Each path below is one point turned by a fixed rotation once a step. After each direction that follows a path, write how fast that rotation turns it, in degrees a step (0 if it stays still).
Each turn is a multiple of 5 degrees from 10 to 175, or 0.
Each row of a path follows its step; steps can be skipped.
Rotation 1:
step 0: [  5  13  -4  12  21   4  -4  30  17  11  21  28  -5  34   8  14  12  11
  13   7  23   8  16   1 -10  -2   1   3 -28 -13   6  27 -32   3 -28   1
   1  20  17 -25   1 -15  17  19  11  -7 -11  10   3 -12   0   0  -8   8
   6  -5 -22 -12  17   8  13   5]
step 1: [  9  26  11   7  10  37  -2  26  16  -7 -14   3   1  19  -7   2  17   1
  -4   8  34   7 -10  -7  -7 -15 -18   5  -9 -18  -5  16 -12   1   1  -4
  -6   2  -4  -1  29 -14 -21  -1 -14  -1  18   3 -28 -20  15  -7 -14  37
   8  -2  25  -4 -10  28   5  -1]
step 2: [-13  40 -29  -9   3   7   8   5   6  -1 -20 -14  19  23   6   8  22  -3
 -34  36   3  -8  -7   5  26 -27 -13 -10  15  25  24  -6   9  15  11   2
   0 -15   5   7   2  -4 -19   7 -23   2  -1   4  -6 -28   1  -5   2  14
   5   8   0   0  -4  -1  12  13]
step 3: [-11  22   0 -24  21 -12 -23  -4   2  17  -3  -6   6 -15  -4   9   0   9
  12   1   5  15 -21   8   6 -20   2  18   0  22  22   3   4  28  26 -19
 -21   3  17  -4  -2  28   2  -7 -33  16  -8  -8  26 -19 -18   4   9  -8
   9  -8  19  10  -2 -19  28   9]
step 4: [-10  29  45  -8  -2 -25  -2  -3   3   5  -3  -4  14  16 -17  11 -35  12
  16 -14 -19  -3 -12  30  -2   8  -8  -2  -3   8   5   0 -10  17   4 -10
 -12   1   2  -5   1   4  26 -18 -10   6  36  -3  -8   6  -5  -7   3  -5
  -2  -5   5  14   0 -21 -12  40]
step 5: [  8  14   9   7 -22   6  11  -9   5  -1   8  18   7  14 -30  19 -24  -3
   5  22 -21  -4   9 -38  -6   7 -10  12 -34  17  -1   8 -10   9  -6 -21
   3  -3  -5   2  -1   1  27 -21  31   1   9  -7  18 -13  13 -13  25   8
  -9  -6 -16   5  21  -6  -7  24]
step 6: [  9  -5  -8 -10  15  33 -30   5  -2 -15  12  -7  14  21 -10  11  -5 -14
 -10   1 -18   1 -17 -15 -13  39  -5   8 -19   4 -25  27  -1  18 -21  12
   2  11   8  -9  -6  -2   2  -3  -3 -13  -5 -12   3   1  44  -7  13  24
  -2 -23 -11  -4  12  -1  18  -6]
step 7: [ -2  18   4  19  22   0 -18  32   4   7  14 -10 -17  11 -13  14  -4 -18
 -27   5   6  20  -8  16  23  -6  -7  -6   4   0 -14   6   1   1   2  12
  25 -21   4 -32 -21  -2  -7   3   4   4   7 -17   6 -18  50   1   0  10
  -8   1  -6 -11 -23  14  -7 -23]
step 8: [ 16  12 -34  18  20   0  -3  22   7  35  -7  21  14  -1 -11   1 -16 -20
 -17  -6  28  25 -11   9  11 -18  14  -1  -8  -5   8 -10   0 -19  11   6
  12  -8  -5  -8  14  -7  -1  11 -21  25 -21   1   2 -11  25  16   5  -1
  25   3  -6   3  -6 -16   0  30]
step 9: [  9   1  -6   8 -11   5  -6 -35  -2   6 -19   2  16  -1  -2  20  10 -27
   3  -8  14  11 -36  16   7 -21   8  -5 -16 -22  19  13 -22  24  39   6
   7   0   1   1  27   3   2  18 -23  17  12  12   1  11  10 -13 -11  -8
  -4   6  16  25   7  -3 -11  15]
step 10: [-12  12   7  -2   8 -24   4   4   1  -9 -14  -4   0   8   7  11   7  -3
  -3  25 -21   1  15   6  34  16   2  -5  -7  -5  23  15 -21   3  50   8
   3  14  -3 -10  15 -13  19  -3   4  10   2  26  20   5 -16 -40   0  -1
  -8 -20  -6  14  27  -6   8  11]
Directions:
[ 1 -7 -2  1  8  0  8  0  3 -5  0  6 -2  3 -7 -2 -1  0  4  3  8  1  4 -4
 -4  3 -4 -6 -2  4 -8  0  2  6 -7 -3  3  6  5 -9 -9  1  0 -2 -3 -1 -2 -3
 -2  7  7 -3 -1  4 -3  2 -5 -2 -1  3 -4 -1] | 55
[ -2   5  -7   0   1   3  -3   3  -4   5   2  -5  -2  -4   2 -16   4   2
   1   2  -9  -1   6   2  -3   1  -4  -9   2   3  -5   2   4   8   6   0
  -2  -6   2   0  -2  -3   4  -4  -1   3  -2   2   3  -2   9  -2  -1  -5
   2   0   4   0   0   1   5  -6] | 85
[ -5   7  -4   0   1  -3   3   6  -5   0   1  -4  -7   2  -2   2   1   1
  -5  10   2  -4   2   4   3  -2  -1  -5   3   3   4  -8   3  -2   3   1
   4  -1  -5  -6   2  -2   2   2  11  -2   3  -6  -1   3  -3  -3   8  -4
 -10   1  -5   2   3   5  -6   4] | 135
[-1  2 -3  0  1 -7  8 -7  4  4 -5 -6  1  1 -1 -1 -3  6 -3  0 -3  5  0  2
 -2  8 -5  5  6 -5  0 -3 -8  1  0 -6  1  1  7  0  0  7 -1 -3  2 -3 -7  1
 -3 -3  1 -2  6 -4  2 -5  8  7  8  0 -8 -3] | 55
[-2 -3  2 -5  4  2  5  3 -6 -3  4 -1 -9  4  0  7  4  4  3  0 -4 -2  6 -6
 -1  8 -2 -3 -7 -6  2  1 -3  4 -4 -2  2 -4 -5  4  9  5  7 -1  2 -4  6  1
  0 -2  2  0 -7  1  9 -4 -7  0  6 -1 -1 -3] | 65
[ 0 -5 -2 -3  6  8 -6  3  1 -2  0 -3  0  8 -3 -7 -2  2  3 -1  3 -6 -5 -2
 -4  8  2 -4  2 -5 -3  0  6  0  2  3 -1  7 -1 -1 11  7 -5 -1  5  5  0 -5
 -1 -2 -2  0  0 -2  0  2  7  9 -7 -7 -3  6] | 145
